In the rows, zero is written as 100.
which system made each run:
q_886, path 1 (11 x 18):
[[85,88,106,109,137,80,77,98,111,57,114,101,55,108,80,125,112,141],
[127,71,94,94,107,141,70,96,94,111,119,107,94,118,134,114,41,118],
[114,98,116,108,60,79,122,97,86,124,91,102,166,82,125,113,76,90],
[84,102,84,104,60,47,107,109,132,113,104,100,92,101,68,95,146,92],
[81,125,78,88,139,104,98,136,120,104,109,95,51,142,94,72,95,97],
[104,120,105,84,134,142,89,103,52,86,104,56,126,101,108,95,87,77],
[127,86,88,94,86,110,90,73,92,76,71,124,140,53,100,114,133,88],
[79,84,122,115,106,87,102,110,139,99,71,142,81,103,83,114,114,149],
[90,96,130,116,91,130,96,91,99,142,126,87,59,133,95,110,67,102],
[130,128,101,125,80,100,128,80,82,111,117,90,113,74,140,82,73,52],
[87,112,82,105,94,50,116,107,112,52,113,87,117,63,87,82,124,114]]
q_539, path 2 (11 x 18):
[[112,94,103,100,88,154,110,115,92,60,127,92,125,120,134,93,147,103],
[87,86,96,147,92,110,113,113,95,106,87,122,67,55,96,81,50,110],
[132,111,109,78,101,99,63,68,126,130,128,74,90,94,81,123,110,129],
[88,78,124,109,76,85,137,119,102,69,132,116,109,139,146,118,100,97],
[96,134,91,129,131,48,106,76,82,106,75,102,90,67,83,81,70,86],
[131,109,72,55,84,94,84,124,113,118,110,70,124,115,101,108,142,90],
[62,67,106,82,115,103,123,130,85,64,73,136,114,107,114,106,76,99],
[91,116,87,120,123,118,57,49,72,110,83,82,95,88,60,78,95,83],
[127,97,109,103,53,149,107,131,129,127,97,102,116,118,131,111,127,99],
[68,103,143,114,131,105,135,109,101,87,96,116,77,77,85,90,84,143],
[113,113,74,112,97,98,67,62,114,97,141,82,60,113,83,83,123,91]]
q_775, path 3 (11 x 18):
[[105,108,112,85,108,90,136,61,66,82,127,107,135,95,133,80,85,65],
[121,93,83,136,94,107,67,82,96,80,71,116,125,75,86,102,139,130],
[89,85,82,71,83,124,90,163,147,100,89,95,70,112,101,118,85,109],
[84,88,137,77,119,89,124,65,64,123,132,108,91,117,94,109,57,87],
[138,135,98,141,105,95,90,77,80,118,94,94,117,108,104,89,154,95],
[80,114,86,115,73,112,116,142,149,68,61,108,106,78,118,85,94,94],
[58,70,100,79,110,88,95,92,84,87,133,91,84,97,63,91,62,129],
[156,109,91,75,130,95,86,79,79,104,129,93,92,115,110,116,132,85],
[110,102,117,129,83,120,101,100,111,90,49,122,135,94,139,124,85,80],
[60,80,97,119,63,102,90,119,113,132,109,95,91,108,60,82,93,141],
[114,121,99,65,139,76,135,120,93,113,126,100,56,97,91,85,118,89]]
q_775, path 4 (11 x 18):
[[118,110,98,126,92,156,98,86,68,127,99,106,113,103,93,65,144,94],
[92,124,118,98,88,132,128,114,148,92,78,97,78,48,93,90,108,109],
[62,105,130,101,126,102,100,95,104,63,138,66,80,113,91,107,81,132],
[144,100,87,116,95,94,92,62,100,81,151,104,79,112,136,102,108,80],
[135,94,101,132,76,75,101,115,115,99,73,112,128,61,135,137,76,112],
[59,70,91,99,67,58,91,139,105,110,99,94,109,132,72,120,109,117],
[100,111,77,72,133,58,104,88,87,127,96,127,67,122,84,81,91,68],
[109,127,90,104,124,117,93,96,53,105,65,82,150,85,102,81,91,73],
[72,91,94,75,71,143,93,92,127,88,91,108,132,92,79,74,139,111],
[99,92,117,76,145,137,104,109,113,100,107,117,43,92,86,99,90,137],
[117,113,135,111,101,140,104,90,75,99,135,55,83,113,117,129,93,74]]
q_820, path 5 (11 x 18):
[[133,135,116,105,157,78,100,82,102,86,122,88,87,96,126,99,73,122],
[90,71,96,95,63,104,106,97,84,53,138,78,149,95,116,109,105,102],
[116,76,93,129,83,76,107,94,100,104,56,160,104,76,117,122,95,88],
[88,113,102,74,125,75,85,142,106,121,89,76,107,142,105,121,56,100],
[69,94,103,76,73,131,129,77,95,109,125,108,103,114,94,60,100,54],
[133,121,107,93,135,127,106,105,79,116,55,113,105,58,88,95,133,98],
[85,92,69,90,98,122,61,145,135,94,111,69,80,108,80,94,102,143],
[94,93,118,124,103,109,99,38,104,101,129,138,65,122,98,87,107,109],
[142,119,115,113,114,81,91,101,66,93,110,59,116,93,107,143,130,93],
[83,96,89,131,39,82,117,132,144,78,102,91,100,79,114,101,92,97],
[86,111,117,111,133,52,118,70,90,114,79,139,117,99,99,80,64,119]]
q_272, path 6 (11 x 18):
[[61,114,97,85,105,62,102,110,154,52,114,86,107,111,104,89,102,128],
[97,84,78,130,128,82,103,68,47,71,103,138,100,92,110,77,74,78],
[146,91,126,65,115,128,97,71,76,124,118,98,105,81,96,132,118,107],
[88,100,86,83,61,111,72,111,159,68,96,84,122,131,120,118,125,96],
[89,111,78,140,125,76,83,123,73,109,53,116,91,129,104,96,80,77],
[120,123,122,90,125,135,118,113,67,145,129,66,86,95,87,82,98,103],
[72,94,84,61,57,118,119,114,150,80,107,91,98,70,87,85,109,87],
[73,76,89,136,115,59,83,104,102,81,80,136,65,96,80,113,78,127],
[143,97,129,130,103,121,112,72,72,123,138,103,108,95,133,97,72,125],
[107,100,107,61,55,87,122,96,118,103,92,102,159,87,105,113,133,85],
[77,122,87,130,123,60,78,110,110,64,82,98,84,128,80,104,149,107]]
q_820, path 7 (11 x 18):
[[130,73,82,100,79,124,106,89,116,138,100,150,65,69,103,88,71,98],
[93,115,140,63,146,108,82,93,113,92,92,80,106,125,92,138,105,125],
[82,92,62,121,67,112,87,104,90,73,120,88,88,132,96,81,139,63],
[140,125,131,148,104,108,122,99,98,144,82,115,86,66,117,98,85,119],
[71,100,105,63,96,63,85,108,117,90,114,55,124,102,65,114,101,132],
[92,88,77,109,101,85,122,76,102,62,115,149,65,92,117,78,105,62],
[133,116,117,115,138,122,90,109,67,100,84,82,136,92,131,115,63,116],
[81,66,78,74,36,99,90,110,131,110,110,99,131,113,91,104,107,104],
[96,106,124,110,130,85,127,94,95,117,70,150,56,114,101,108,110,82],
[92,131,90,93,121,118,72,119,75,103,107,29,108,106,85,97,80,84],
[106,95,92,100,54,130,122,75,140,104,116,126,100,72,104,62,119,99]]
q_430, path 8 (11 x 18):
[[146,99,137,94,96,77,124,107,110,123,93,110,103,66,121,153,86,119],
[71,117,111,84,90,66,127,114,117,81,143,73,122,139,123,86,93,99],
[103,115,62,107,120,90,112,137,83,120,74,126,76,119,98,64,116,69],
[109,104,109,62,128,128,100,122,71,88,74,73,118,62,88,119,104,92],
[77,92,86,91,48,116,86,67,121,68,113,79,130,101,97,92,123,66],
[104,104,85,129,117,100,49,87,127,107,56,132,96,128,97,105,109,124],
[79,93,154,109,111,134,108,95,83,126,109,83,84,96,76,117,76,133],
[118,120,119,124,72,83,132,55,116,105,135,107,86,69,108,81,114,89],
[123,108,73,122,144,71,88,130,100,68,112,100,89,108,130,89,85,135],
[72,59,88,73,92,105,121,129,77,108,109,108,75,86,88,101,50,81],
[142,96,91,52,85,78,103,72,100,116,99,117,128,89,112,123,115,65]]
q_430, path 9 (11 x 18):
[[89,64,107,90,60,140,80,125,119,112,102,104,88,135,92,135,124,105],
[85,128,150,116,115,96,111,45,115,111,65,127,107,102,103,106,96,93],
[110,131,112,141,109,104,93,103,75,123,130,51,109,105,90,70,102,130],
[94,98,86,117,93,105,131,134,130,79,108,118,49,57,95,80,114,118],
[101,86,84,69,144,74,83,59,79,64,115,109,89,87,101,111,63,88],
[129,63,78,100,57,119,87,119,80,122,124,102,113,122,133,122,78,80],
[96,103,121,88,89,72,124,121,137,113,53,136,137,95,117,119,100,112],
[67,125,119,88,123,70,97,101,78,118,113,62,112,144,64,96,125,99],
[112,127,93,117,99,146,116,122,105,103,97,95,56,96,101,81,145,69],
[93,116,96,94,134,125,87,74,101,50,76,94,125,53,102,83,77,105],
[90,58,64,112,59,104,58,83,86,103,126,89,104,97,71,98,90,108]]
q_886, path 10 (11 x 18):
[[110,115,90,103,73,61,115,75,118,69,136,74,117,58,115,93,90,96],
[95,78,60,73,116,52,96,117,103,74,133,118,99,119,100,87,107,127],
[108,81,79,73,118,93,72,158,81,115,92,79,103,136,102,134,79,108],
[111,112,93,69,72,124,76,97,117,119,67,85,148,112,113,117,100,63],
[74,124,105,109,93,99,114,92,111,111,61,126,133,109,79,63,150,95],
[75,110,114,120,119,132,115,115,88,110,97,100,39,95,57,84,133,102],
[114,117,128,102,133,143,107,66,94,78,110,96,60,76,121,108,72,77],
[120,95,115,129,104,99,96,52,86,59,116,105,136,71,125,100,87,122],
[104,49,87,115,65,72,104,109,104,102,121,128,93,74,95,109,89,143],
[100,92,108,78,89,57,109,127,124,134,116,98,74,126,109,130,56,102],
[106,133,84,97,85,85,86,103,105,112,120,56,128,143,119,91,98,66]]
q_539, path 11 (11 x 18):
[[107,113,88,114,76,99,97,54,75,109,92,99,153,101,107,73,116,58],
[117,97,103,110,88,106,115,165,94,119,57,105,116,70,95,114,133,116],
[56,99,103,77,137,123,79,122,110,99,100,80,57,121,60,99,92,125],
[100,99,92,100,93,132,86,43,126,87,118,129,92,129,124,75,92,72],
[139,112,125,137,84,117,134,91,88,93,95,104,120,41,131,100,104,103],
[91,88,91,110,79,79,96,140,107,110,124,59,77,77,63,109,108,140],
[98,86,89,77,122,71,75,88,128,101,120,125,75,155,115,120,75,113],
[110,120,121,97,113,89,127,54,60,87,112,101,126,100,127,97,87,48],
[95,107,78,116,58,77,107,130,97,106,69,85,129,61,77,94,131,80],
[98,93,83,76,140,103,70,159,114,105,72,101,94,123,86,112,106,143],
[75,90,107,75,126,147,100,68,76,98,123,112,82,138,100,78,78,73]]
q_272, path 12 (11 x 18):
[[92,115,58,91,89,77,95,143,97,95,102,79,113,141,119,83,106,55],
[106,114,85,107,140,120,104,135,62,103,72,86,70,62,71,87,108,90],
[71,98,122,83,99,153,90,78,129,106,123,80,76,85,75,85,78,125],
[84,57,84,94,58,78,108,99,132,109,101,147,84,107,113,109,63,95],
[134,82,113,138,99,64,112,133,66,114,104,104,102,89,111,134,105,138],
[116,139,121,126,79,114,112,74,107,94,105,76,153,73,115,79,123,111],
[63,121,108,69,123,68,112,66,121,89,77,128,114,121,82,82,129,77],
[106,100,94,92,146,85,92,97,74,70,139,88,52,128,104,114,103,83],
[136,92,73,78,100,143,74,95,90,85,96,86,116,58,123,107,64,78],
[80,72,91,84,88,132,61,113,108,121,69,111,121,121,71,106,116,128],
[93,104,114,151,73,114,107,128,111,128,107,105,56,143,111,106,109,92]]

runs to name:
path 13 (2 x 18):
[[101,103,115,96,77,114,124,127,127,150,95,109,120,79,103,79,69,139],
[62,81,106,49,126,77,95,72,92,98,102,116,86,107,51,106,117,109]]
 | q_820
path 14 (2 x 18):
[[61,82,115,77,74,102,143,86,95,62,134,108,123,105,113,86,107,77],
[112,109,67,153,108,67,73,90,90,89,56,122,96,65,89,96,100,103]]
 | q_539
path 15 (2 x 18):
[[118,119,78,85,127,112,43,90,90,139,80,77,111,129,83,102,92,95],
[94,86,133,103,70,165,124,119,107,105,101,106,112,89,100,99,133,126]]
 | q_430
path 16 (2 x 18):
[[83,89,124,61,89,128,158,123,94,104,93,117,102,72,95,99,104,79],
[68,100,85,116,111,102,59,74,121,56,79,96,82,80,59,102,118,112]]
 | q_539
path 17 (2 x 18):
[[94,90,56,102,114,48,66,95,64,104,101,92,109,96,55,91,114,105],
[135,110,108,117,122,162,114,98,102,85,110,120,76,90,127,80,130,111]]
 | q_272
path 18 (2 x 18):
[[134,112,117,98,119,85,100,54,96,95,142,99,71,108,131,122,74,78],
[98,110,103,107,54,53,130,97,100,87,113,82,142,76,118,107,92,71]]
 | q_539
path 19 (2 x 18):
[[120,106,110,115,66,67,126,109,128,123,98,107,60,59,82,127,123,93],
[102,128,107,67,151,88,95,92,119,57,128,85,97,129,126,99,92,114]]
 | q_430
path 20 (2 x 18):
[[107,111,64,133,66,86,104,144,104,111,64,104,126,90,118,81,102,74],
[48,82,89,67,95,73,114,114,98,94,89,109,116,76,58,80,89,111]]
 | q_775
path 21 (2 x 18):
[[115,90,121,90,136,120,69,97,63,86,103,81,118,119,90,140,126,125],
[73,104,121,141,42,128,113,89,125,96,103,93,89,99,114,102,90,72]]
 | q_430
path 22 (2 x 18):
[[100,97,125,62,115,56,113,98,75,126,113,100,109,140,94,134,110,85],
[118,119,66,130,80,107,65,128,117,92,84,83,95,130,114,107,132,69]]
 | q_886
path 23 (2 x 18):
[[96,70,111,72,138,87,107,100,86,90,126,113,51,88,75,122,93,131],
[124,70,88,116,60,125,81,81,115,66,131,96,112,77,138,114,74,107]]
 | q_272
path 24 (2 x 18):
[[86,98,98,110,123,160,111,102,100,87,123,120,78,110,111,47,90,125],
[133,91,119,106,90,135,117,91,82,96,132,78,70,43,96,118,104,97]]
 | q_775
path 25 (2 x 18):
[[108,86,130,68,86,87,89,58,75,132,115,79,126,101,85,142,91,85],
[116,129,107,122,107,94,97,103,125,121,69,130,113,144,119,90,141,116]]
 | q_775
path 26 (2 x 18):
[[69,138,108,74,96,127,114,77,122,73,95,77,127,85,106,68,92,64],
[111,84,68,122,85,116,93,107,104,86,85,131,129,68,94,66,135,138]]
 | q_539
path 27 (2 x 18):
[[81,95,74,114,116,124,77,104,101,62,89,109,66,132,124,101,73,58],
[124,122,118,118,92,140,93,85,90,146,100,91,142,125,120,84,92,102]]
 | q_820
path 28 (2 x 18):
[[108,119,112,48,133,88,126,118,108,119,118,89,106,88,113,86,54,113],
[68,67,95,60,97,143,103,80,89,56,109,111,121,89,87,89,113,86]]
 | q_820
path 29 (2 x 18):
[[100,148,105,87,144,83,109,135,105,117,51,87,108,90,83,94,112,100],
[53,110,98,91,120,125,102,100,91,81,139,70,80,122,77,55,94,103]]
 | q_272
path 30 (2 x 18):
[[77,109,97,110,105,73,122,96,150,68,112,134,93,90,110,65,105,142],
[81,72,104,96,123,95,94,117,56,112,142,82,71,127,81,106,72,118]]
 | q_886
path 31 (2 x 18):
[[95,113,139,118,89,88,152,103,93,80,75,113,120,65,132,120,82,75],
[84,125,75,109,108,71,74,112,100,101,99,60,108,85,48,78,131,124]]
 | q_539
